These are runs of 6 systems, one row a step. Runs of the same system follow the same rule from any start.
trace 1, K104, 10 rows:
36 -29 -10 -12 12 -17 36 18 -28 -1 16 39 38 11 -32 -4 8 26 -7 5 17 -42
-17 24 26 -41 40 17 -32 9 -18 -23 -27 -15 17 6 -3 -17 -20 26 -30 -35 11 -11
-22 5 -10 -17 17 11 -20 26 44 2 24 1 13 7 46 -30 23 -53 10 -6 -1 31
34 -43 -33 10 -26 6 -9 -26 -5 9 -5 -8 -29 -26 33 4 -9 -21 -12 30 47 2
-4 -15 72 5 -20 2 -1 -28 -6 28 -7 23 -11 -28 -44 3 -29 8 15 24 -5 14
5 -4 9 15 -11 -6 27 50 -3 -15 9 15 66 8 -24 -20 6 22 39 6 7 -25
-20 -4 -10 -22 10 12 0 23 -15 -54 -18 -33 9 1 24 23 -29 24 -23 -51 22 4
-57 -9 1 -24 6 28 -22 1 30 13 21 17 -35 33 34 15 13 -28 17 -2 -5 30
34 2 -35 17 -36 -19 -8 -1 -25 26 12 32 -24 13 31 2 -19 -19 12 48 26 -14
0 9 31 35 -18 -18 -30 -9 -41 -3 -9 -5 -20 -30 -59 -12 -36 14 -2 -3 -10 17
trace 2, K460:
22 19 -8 19 27 8 -21 -2 -46 -57 2 28 10 12 -18 -20 13 -30 19 -22 8 28
-7 44 -6 -6 23 34 -12 -9 20 -16 1 16 -7 19 28 -8 30 -47 46 7 -11 24
27 -10 -39 3 2 14 21 -23 -1 -6 29 38 -44 -5 -3 23 22 -44 33 25 6 17
23 1 8 4 16 48 -1 -39 -18 -23 -20 16 -14 -19 -45 0 23 1 45 28 20 -9
18 51 -4 -22 17 22 34 15 23 -20 7 -1 2 -44 -30 7 -7 -11 53 14 -13 -7
21 11 -61 -7 15 16 -9 9 -2 -34 8 -32 -40 -52 -16 -1 -10 -20 6 -3 19 3
-26 12 -8 -26 12 47 -32 -21 28 17 -13 -33 -56 -29 -12 3 3 5 13 25 7 -8
10 -2 -21 -10 -19 -6 23 4 29 48 19 -11 -34 -43 -31 11 -11 14 10 43 -8 -32
21 -9 1 18 -16 -3 0 -13 -10 -2 -27 -51 -9 -59 -42 -2 -24 35 -17 7 11 -19
-39 17 11 -14 3 3 0 26 42 9 -9 -65 6 -36 -16 -4 -12 31 -12 -20 -25 -7
trace 3, K142 (10 x 22):
-17 -20 36 -13 23 19 3 -14 18 -18 -2 -24 -13 -54 -52 3 -3 1 -10 -30 -15 33
0 -32 -12 -10 0 25 18 22 43 2 -8 -36 46 -18 11 -19 28 20 11 15 26 -33
17 -29 21 -48 4 7 32 -10 -3 -13 -4 8 -9 -38 8 36 -51 7 -22 -11 32 3
-53 -44 32 -16 4 25 -35 30 9 11 6 -3 14 0 -33 -26 0 29 6 -3 20 -5
30 2 20 -25 -17 0 -2 10 12 20 -15 5 34 -23 48 -25 -38 -10 0 32 44 -17
-22 -44 31 17 -30 -13 -18 11 -13 -2 15 0 -18 -34 -20 4 -47 -10 -8 -15 12 46
-29 -12 25 32 -44 8 -17 11 13 19 -30 -26 39 24 34 -14 3 29 18 21 14 -16
15 2 21 -4 -35 -42 36 18 -13 8 15 33 13 2 32 30 -59 -6 -7 -5 2 11
-44 -23 -1 31 -23 -10 -49 21 -43 -3 4 8 -7 48 -10 -8 -5 25 -8 -16 8 4
3 55 20 -1 -14 -16 -14 2 2 22 -14 17 21 39 65 -11 -15 -20 6 15 -7 -1
trace 4, K811:
-19 -10 -42 -9 15 44 -8 15 6 -50 -8 -14 8 25 40 9 29 -6 23 -17 32 0
7 19 13 -41 8 9 11 -36 -21 -3 -12 29 -46 8 24 52 -40 -1 -12 -3 7 3
-15 7 -5 0 -6 24 -28 17 -12 11 24 35 -34 -5 -45 -12 -7 -8 58 39 15 -5
54 26 -18 41 -36 -15 12 -8 -27 -13 -26 -5 22 -7 26 -4 -16 -2 21 29 21 -18
-2 -1 10 25 -8 7 31 -14 9 -37 -3 -29 -15 -51 -42 31 -6 -3 20 -22 -24 36
-35 -11 -39 8 -10 36 6 -2 20 -7 -18 -35 -10 31 21 29 40 34 22 8 5 -29
10 14 -12 -31 -2 -27 38 -2 -19 16 11 20 -30 9 -8 51 -36 32 -24 -3 -14 -30
-18 15 -23 9 2 0 -47 33 -20 12 15 -13 -27 -16 -62 -34 -9 21 10 12 1 -20
23 52 -22 40 -30 -37 -3 3 7 15 -16 -37 12 -1 43 -14 -9 -9 -10 11 -21 -5
-4 -38 -10 23 -5 -18 22 -17 29 10 23 -27 -29 -41 -31 14 19 -17 -23 -17 -33 35
trace 5, K811, 10 rows:
-22 -57 9 16 18 -9 -6 -4 -6 -16 5 -19 14 4 -32 -9 31 15 -44 -48 -13 21
-40 18 21 -15 21 -3 -20 0 2 13 -13 3 21 67 31 -6 24 17 -26 -26 -23 -9
4 -5 -14 -27 29 -33 -9 20 -20 8 45 52 -9 28 1 -13 -4 -33 -32 -22 -9 18
15 3 20 12 21 5 -64 -29 -28 8 -14 15 -1 10 -8 -56 16 -26 -19 8 13 15
21 27 34 18 7 -8 17 -19 18 -1 2 30 34 11 24 -16 25 -51 22 3 -28 36
25 -54 -9 -1 30 27 19 -27 0 -36 5 19 14 -5 -7 -2 48 -27 1 -14 21 20
-1 21 43 -38 36 43 9 -34 -7 -20 -38 20 17 25 7 14 13 19 12 -5 7 -16
6 28 -20 -47 31 19 14 36 -3 -28 30 45 -2 5 0 7 -12 -25 39 -1 13 -3
37 17 -22 -14 9 30 -33 -21 -31 -24 -21 0 -29 -27 14 -10 -24 -18 6 19 49 -4
6 42 28 8 -20 22 14 -23 23 2 -12 2 -21 -33 3 18 -19 -27 56 32 -10 22
trace 6, K822 (10 x 22):
-11 63 -32 22 -19 -36 -10 45 -5 5 3 -27 8 16 12 -9 -18 14 2 -5 -29 -19
-4 12 -56 29 -11 -38 -20 2 -22 5 12 -29 -48 9 -4 9 -3 4 -42 -18 -25 4
-23 4 -14 17 -9 -21 -22 -23 11 60 1 -14 -31 36 3 -4 34 14 -32 14 -36 -17
24 -8 -15 19 -10 -54 31 4 5 46 23 17 23 25 -2 -9 26 6 -30 11 -33 -24
16 -21 -9 23 17 -27 6 -6 -20 -6 -11 -20 35 15 -28 -20 37 33 -49 -30 -17 -22
-5 19 -3 -10 38 -12 -7 0 20 -2 -10 -25 37 27 32 -27 40 -9 -44 -36 -28 4
19 -32 -33 -27 37 -13 -2 -6 1 1 25 20 -2 18 30 -13 28 -37 -50 -23 6 13
20 -41 25 -21 31 12 -24 -43 -6 25 -10 24 6 8 -3 -33 33 -11 -37 11 22 -5
32 -16 38 -13 25 3 16 -5 28 10 7 23 52 -24 -7 -45 26 -33 4 10 2 11
25 -50 4 -2 17 23 22 -5 10 -47 -6 -12 36 -38 -3 -10 18 -18 -2 -22 30 22
trace 7, K142 (10 x 22):
-6 -22 22 6 20 19 -37 -2 -55 -36 -7 30 10 17 -44 -22 1 12 6 -17 26 5
5 47 22 -5 11 20 -17 20 16 -23 -17 -5 46 -6 34 -38 -5 -31 34 1 10 14
6 -29 -30 21 -26 8 13 14 3 -34 26 7 -20 -29 14 20 -15 -43 34 -1 22 42
-30 -6 21 25 -27 43 0 -28 -7 -15 -34 -4 -14 21 -6 35 10 32 50 18 8 -7
13 40 19 -14 -7 -12 44 35 -2 2 14 39 32 5 -18 12 -26 13 45 17 -10 -25
5 14 -44 7 -2 -5 -35 36 -54 -33 8 -1 -22 -4 -25 -10 -34 12 4 -8 29 -13
-39 63 4 -11 -1 25 -39 5 22 7 -15 -29 -31 1 28 -1 -17 -10 25 7 -11 9
4 -6 -36 13 -32 -14 21 15 28 39 39 13 -34 -15 0 13 2 -25 32 42 -10 0
14 7 -2 32 -25 -5 -3 -43 -37 16 -28 -10 -39 -1 -38 25 -7 41 -5 23 -7 -28
-12 60 14 -5 10 -32 13 29 13 18 3 -20 20 -2 -28 -10 -9 27 -7 -14 -53 -20
trace 8, K460, 10 rows:
-2 -58 24 34 -28 -5 31 -41 17 26 -15 -10 10 5 -6 20 34 23 -13 10 -11 -1
7 -19 27 -9 10 -8 55 3 -2 -18 -13 0 52 7 -19 23 9 46 -13 -27 -10 -25
5 26 -9 -38 36 -16 6 33 -22 -35 -1 -1 30 16 15 -2 -20 13 -38 -50 1 -11
-17 23 -9 -30 26 -12 -53 11 -12 12 12 16 -18 32 37 -25 -12 -27 -39 -18 1 13
3 -13 15 14 -16 -18 -31 -22 3 56 15 37 -15 24 23 -27 13 -37 -9 34 -3 17
28 -37 44 46 -29 -11 22 -32 0 13 -6 25 32 -7 -10 -9 20 -16 17 23 -3 21
9 -20 25 14 7 14 45 5 11 -51 -9 -4 59 -9 -6 7 20 0 25 -27 0 17
-7 1 -27 -42 34 25 21 27 4 -54 6 3 16 15 33 21 2 -7 5 -36 20 2
-11 9 -22 -53 27 22 -31 7 -23 -1 15 41 -39 29 21 6 -18 -14 -2 5 32 -8
12 21 14 -1 -10 -1 -37 -4 -21 39 11 49 -24 5 -13 -27 -21 -21 26 49 13 -7
trace 9, K859, 10 rows:
-23 11 -41 42 -18 12 -14 -9 -29 -26 -21 -21 -22 47 7 28 25 28 15 -7 -4 -14
6 64 -12 14 4 -26 20 -2 -25 -1 10 31 -12 43 -8 25 5 0 16 -4 -48 -6
41 6 -54 40 -6 -18 6 9 -37 -9 13 15 4 11 -34 -15 27 4 18 21 3 -30
33 53 -9 31 12 10 17 -30 -9 -33 -32 -29 3 -18 -29 5 25 6 22 -3 -28 -5
21 16 -53 -10 31 -6 47 14 30 -13 28 -8 5 -6 -15 7 45 -12 6 -10 -31 -13
35 0 -46 -11 27 26 6 -49 -4 -3 -22 -10 -27 6 9 12 45 5 -15 16 11 -33
24 50 5 -48 63 8 -2 -19 1 6 2 21 -9 -5 -27 -18 17 -14 -12 -3 -21 -14
48 1 -39 -16 25 0 -16 9 13 11 12 -6 10 -32 7 -52 16 -33 -14 22 25 -14
23 5 13 -17 22 21 -7 -44 24 5 -17 -32 -32 -65 -15 -8 -3 -22 -16 6 -1 20
-18 -19 10 -49 26 19 9 13 65 36 23 -5 3 -27 -2 -18 22 -15 0 14 -5 -2
trace 10, K859:
4 -8 -17 4 1 7 -10 -33 -37 -38 -5 2 -59 -9 0 41 -25 -13 -15 -25 11 34
-48 25 -2 1 11 20 -32 23 16 16 24 21 -14 32 -18 -21 29 -14 47 14 -21 5
51 15 -6 15 -38 -13 28 -12 -7 12 -5 28 7 -6 40 13 -24 -20 26 45 22 -10
-2 -11 10 -3 11 20 10 6 -22 -34 4 2 -15 -39 -79 13 -15 27 26 -9 5 -2
-21 36 -26 -5 0 26 4 34 38 -18 -14 -40 31 12 44 -6 17 5 32 0 2 -20
19 5 -39 -24 -2 -19 28 -15 -15 -1 13 10 -54 -5 20 54 -32 -4 -29 -9 -1 -2
-32 12 -13 -6 18 21 -50 8 -15 22 4 4 -30 22 -49 -26 21 26 13 19 0 -32
40 66 11 5 -16 -27 10 4 8 19 -16 -4 28 -12 35 -18 -27 -14 6 27 -11 -15
19 -35 -27 7 -3 -19 20 13 -5 -5 24 -21 -21 -58 -62 5 -13 12 -19 -9 0 -1
-34 14 4 4 4 34 -11 -13 41 11 -35 -59 9 7 11 -6 40 29 7 4 -16 -21
trace 11, K822, 10 rows:
-11 5 23 43 -7 2 16 -48 0 -16 -38 -34 1 13 -3 28 29 20 -10 -27 -39 17
-27 16 -16 -18 19 1 33 16 20 -7 22 25 10 56 24 29 35 -5 14 -20 -33 -1
33 -2 -30 -7 11 -7 -4 -12 -59 -20 -7 40 -1 47 18 10 0 10 -21 -3 29 -28
16 53 22 -4 40 3 -38 -24 -24 6 -13 16 -4 5 -38 -42 16 -11 -4 3 -22 -3
33 9 -47 30 6 2 2 3 23 -7 17 -9 5 -18 6 -32 46 -50 26 20 -5 14
31 -29 -9 5 6 16 35 -67 8 -9 -22 -20 -26 -25 -2 36 28 -1 -20 1 -4 5
-18 4 15 -48 34 33 34 -2 39 16 0 13 13 15 -10 14 34 23 19 10 -12 -34
45 10 -26 -33 12 -1 27 30 -18 -24 -1 15 38 -5 22 -4 -22 8 2 6 40 -39
10 26 1 -28 39 17 -38 -6 -20 -24 -17 -27 -21 -43 -35 -23 -25 6 -22 -18 13 -1
-13 16 -22 -15 0 22 -29 14 52 24 11 -27 -22 -29 28 -28 7 -38 18 28 8 10
trace 12, K104 (10 x 22):
-4 -60 43 -1 22 16 -16 -21 -1 2 7 28 17 -4 -35 -32 32 -16 -7 -5 12 26
29 -2 30 -9 -4 21 11 -7 0 -9 -34 12 60 9 43 -18 1 4 18 21 39 -22
8 -36 29 -22 19 6 4 5 -17 -44 13 27 15 -20 0 -1 -26 -30 -11 -37 27 44
-23 -25 12 -10 2 60 -29 -4 2 -13 -15 17 8 19 16 -12 19 -3 46 25 47 -4
25 16 20 -11 -21 -1 13 11 -14 -22 3 32 8 -19 38 15 -59 -32 27 8 31 23
-24 -37 -3 17 -7 32 -28 15 -25 -32 15 15 -21 -14 -48 -3 -5 -3 42 1 30 20
-16 42 16 5 -33 27 6 16 5 -18 -24 -8 9 1 27 24 -34 14 61 22 15 -10
-16 -9 -27 8 -15 -10 21 39 -12 -37 40 15 -26 -10 -17 34 -30 -16 24 -25 -4 33
-38 16 -28 9 -19 34 -24 2 -13 -3 -14 -15 -44 25 -8 29 0 36 37 20 10 -28
-7 63 -7 6 -23 -34 14 22 -2 7 20 10 -25 2 10 28 -43 -14 19 -1 -37 14

Which system made each of these runs?
trace 13, 2 rows:
23 19 15 -16 6 10 52 27 6 -24 -3 19 54 -10 -15 6 -6 17 46 10 7 -28
7 5 -34 -26 20 25 2 28 -7 -60 -9 -33 3 -36 0 6 -24 9 1 -29 34 -6
 -> K811
trace 14:
6 -3 -7 15 10 -9 -21 -28 -22 24 -14 -24 -26 -10 -64 -13 18 41 -31 7 -17 -32
-3 61 -11 13 4 -29 14 25 25 23 5 -20 27 14 -8 -19 23 9 5 2 -54 -23
 -> K811
trace 15:
19 16 9 26 -4 15 23 -5 -2 -26 14 43 14 4 -10 3 20 -40 67 18 -7 25
21 2 -5 29 -4 34 22 -38 -28 -55 -27 4 -9 0 -11 36 14 1 41 0 11 8
 -> K822
trace 16:
22 14 5 36 -18 10 31 -11 -3 -1 -5 31 29 24 -9 5 33 1 61 37 -6 -18
36 35 -9 21 10 0 43 -16 -29 -56 -20 -4 14 -5 -24 31 6 13 20 -20 -17 -4
 -> K822
trace 17:
22 -32 -3 5 -36 20 35 -25 21 -5 -10 -4 -11 -33 41 37 -16 -18 25 28 32 11
-27 -50 15 -14 3 36 7 16 -5 -24 8 8 -5 -21 -56 14 -6 29 29 -4 26 -5
 -> K460
trace 18 (2 x 22):
-22 10 3 1 0 17 -7 -6 44 26 11 -32 -39 -52 -44 -5 7 -9 21 18 -27 13
3 -11 4 -26 -15 10 41 1 57 46 -1 -7 14 -13 26 12 9 12 14 42 4 -36
 -> K859
trace 19:
28 15 -60 -9 16 -4 -24 38 -15 -8 6 -6 20 8 16 -41 9 -3 -8 10 31 -38
-11 29 38 -11 -10 9 -27 -37 -2 11 -17 3 -44 -13 28 16 -43 -27 -4 2 -2 38
 -> K460
trace 20:
-29 20 6 11 -5 17 -33 4 -7 -9 5 34 -4 52 42 -5 10 -36 37 4 3 30
32 -3 6 30 -16 -11 4 -35 -44 -9 10 55 -28 11 -7 18 -9 -34 19 14 3 31
 -> K822
trace 21 (2 x 22):
-24 -34 21 14 -13 26 -23 36 3 -31 -11 -16 50 -7 6 -31 -4 8 26 -9 39 9
-25 -30 19 -6 -29 21 12 12 14 -28 -8 -4 14 1 58 32 -31 -9 15 -14 33 29
 -> K104
trace 22 (2 x 22):
5 -9 -14 65 -41 -23 10 -15 0 -5 8 -24 -29 -29 -20 19 -1 -18 11 0 -26 38
-16 17 -7 36 -26 -3 31 -11 4 -3 -29 -34 11 31 6 37 23 48 12 -4 -29 -28
 -> K142
trace 23 (2 x 22):
18 -4 39 4 17 -26 -1 -22 -37 25 6 45 9 17 -58 -17 8 16 -22 3 -22 -12
39 46 22 20 14 -27 8 1 2 -10 -15 -7 61 -7 6 -41 12 -19 -7 -11 -24 6
 -> K460
trace 24, 2 rows:
29 21 -27 30 7 -9 3 7 18 -33 -11 -54 28 -39 12 -28 19 -25 -9 -20 -9 18
-5 -21 -31 0 15 4 26 -34 36 5 15 -25 -44 -18 -3 30 39 -20 -20 -15 -33 24
 -> K859
trace 25, 2 rows:
-15 23 20 -37 8 18 -7 34 -15 -4 8 54 20 36 14 -2 -24 2 40 14 24 -18
34 8 -14 1 -5 -3 -19 18 -43 -39 7 22 -4 -22 12 -11 -48 -30 9 -2 43 18
 -> K811
trace 26:
-54 -3 27 17 -30 8 -24 3 -18 4 6 8 -46 5 -35 26 -33 18 27 0 -10 21
-8 16 -35 45 -35 -9 -1 34 -1 13 0 -20 19 21 -9 -12 20 29 37 29 -7 -38
 -> K460
trace 27, 2 rows:
-6 10 41 44 -21 17 6 -6 16 -23 -28 -16 52 0 16 -14 18 -11 43 1 -6 26
-5 -4 -4 3 3 5 41 -1 -1 -55 12 11 -6 0 11 49 -5 -25 17 -40 -12 45
 -> K822
